In the rows, zero is written as 128.
Each path below is one point turned by a fixed rotation once a step. After each direction that follows a path, write how fast that rotation turns it, in deg/step (0 if it stays still).
Each turn is a multiple of 5 degrees from 10 to 175, or 0.
Each row of a path follows its step; steps can be skipped.
path 1
step 0: [135 132 132 134 146 126 128 118 131 129 141 115 128 123 129 127 116 121
 115 109 135 139 134 107 136 132 126 131 122 129 148 117 121 133 128 123
 121 133 113 123 122 127 126 131 139 139 124 122 130 132 139 125 122 132
 128 124 138]
step 1: [124 139 130 143 136 133 120 111 123 119 124 123 130 139 132 130 131 128
  96 117 130 121 136 132 129 135 118 135 132 122 104 132 133 121 124 123
 128 127 133 121 128 140 121 123 131 128 119 128 133 137 128 118 123 129
 133 132 128]
step 2: [147 115 124 137 134 131 118 126 113 124 136 124 146 132 119 125 138 112
 127 127 139 128 132 119 124 137 116 130 124 136 136 125 129 122 126 125
 119 140 135 123 129 147 136 127 127 119 133 122 122 115 127 117 130 134
 123 133 114]
step 3: [128 133 134 130 125 119 127 125 123 139 136 118 114 127 132 126 121 110
 118 123 141 138 135 124 136 132 128 126 145 136 127 122 111 129 114 126
 139 138 140 124 133 134 126 136 129 127 139 126 136 130 117 129 108 125
 140 134 121]
step 4: [145 145 131 120 132 121 120 129 123 120 141 129 119 127 126 118 136 130
 128 113 138 125 132 129 138 132 125 134 115 118 120 121 138 129 130 117
 135 115 134 111 134 141 136 129 135 132 132 122 122 120 145 130 118 133
 140 129 130]
step 5: [128 140 134 125 140 127 117 116 121 127 137 128 130 117 122 127 129 117
 114 136 129 123 136 123 132 125 120 145 133 135 127 120 120 115 135 123
 127 142 115 139 137 135 129 140 132 121 116 133 142 119 145 136 125 134
 121 134 126]
step 6: [127 137 123 128 136 132 132 120 126 107 118 127 118 132 125 134 128 111
 124 134 132 130 143 118 116 133 117 131 125 137 132 130 128 112 109 123
 135 117 138 120 129 142 133 130 116 135 125 121 132 128 131 126 122 121
 136 114 119]
step 7: [136 136 127 123 136 133 108 123 117 143 124 112 141 119 146 118 131 136
 118 139 137 136 132 118 126 135 131 132 126 131 139 126 139 136 118 130
 127 135 142 114 127 136 134 138 128 126 133 131 128 124 138 136 123 122
 134 129 123]
step 8: [126 153 135 127 122 138 139 125 118 131 138 127 122 128 132 126 118 123
 123 108 139 120 143 118 131 136 138 139 138 128 133 122 132 125 126 129
 122 134 124 130 132 135 137 134 123 136 143 136 140 128 135 112 134 131
 131 128 125]
step 9: [137 132 135 114 133 136 123 121 120 108 141 132 130 136 126 120 135 133
 116 129 127 137 138 135 135 132 102 129 125 124 116 115 138 130 114 134
 130 141 133 129 128 123 131 131 137 127 133 126 140 122 132 123 127 124
 131 111 128]
step 10: [130 126 134 121 151 150 135 141 118 130 138 126 136 132 140 128 134 112
 123 133 135 137 125 121 126 137 135 139 132 139 121 122 125 134 126 121
 135 127 124 134 127 144 131 130 124 124 122 126 131 128 135 125 111 133
 118 121 119]
step 11: [134 146 139 127 120 133 139 114 115 134 120 112 130 127 127 136 131 118
 136 133 127 134 144 130 133 125 118 148 125 127 127 122 132 134 116 118
 132 133 137 121 142 143 125 119 125 128 137 120 125 137 122 134 123 123
 129 126 138]
Directions:
[130 129 131 127 125 127 127 122 127 129 126 124 128 124 128 126 129 129
 124 132 127 129 128 132 129 126 127 130 130 126 125 129 126 130 128 131
 129 132 131 130 127 124 124 128 130 126 127 129 128 128 127 131 128 125
 128 129 128] -> 175
[127 124 125 127 129 127 131 126 124 133 124 126 132 128 129 129 129 126
 131 128 132 131 127 129 128 126 126 126 127 130 127 131 126 128 126 127
 128 127 131 126 131 130 127 132 121 127 129 129 126 129 128 128 129 127
 130 129 128] -> 85
[133 130 130 129 127 127 130 127 127 122 124 127 129 125 124 127 130 129
 132 125 129 126 127 129 125 130 130 128 127 128 128 130 126 128 125 130
 126 126 129 130 129 127 127 127 128 128 131 127 125 130 132 124 123 127
 125 127 129] -> 160
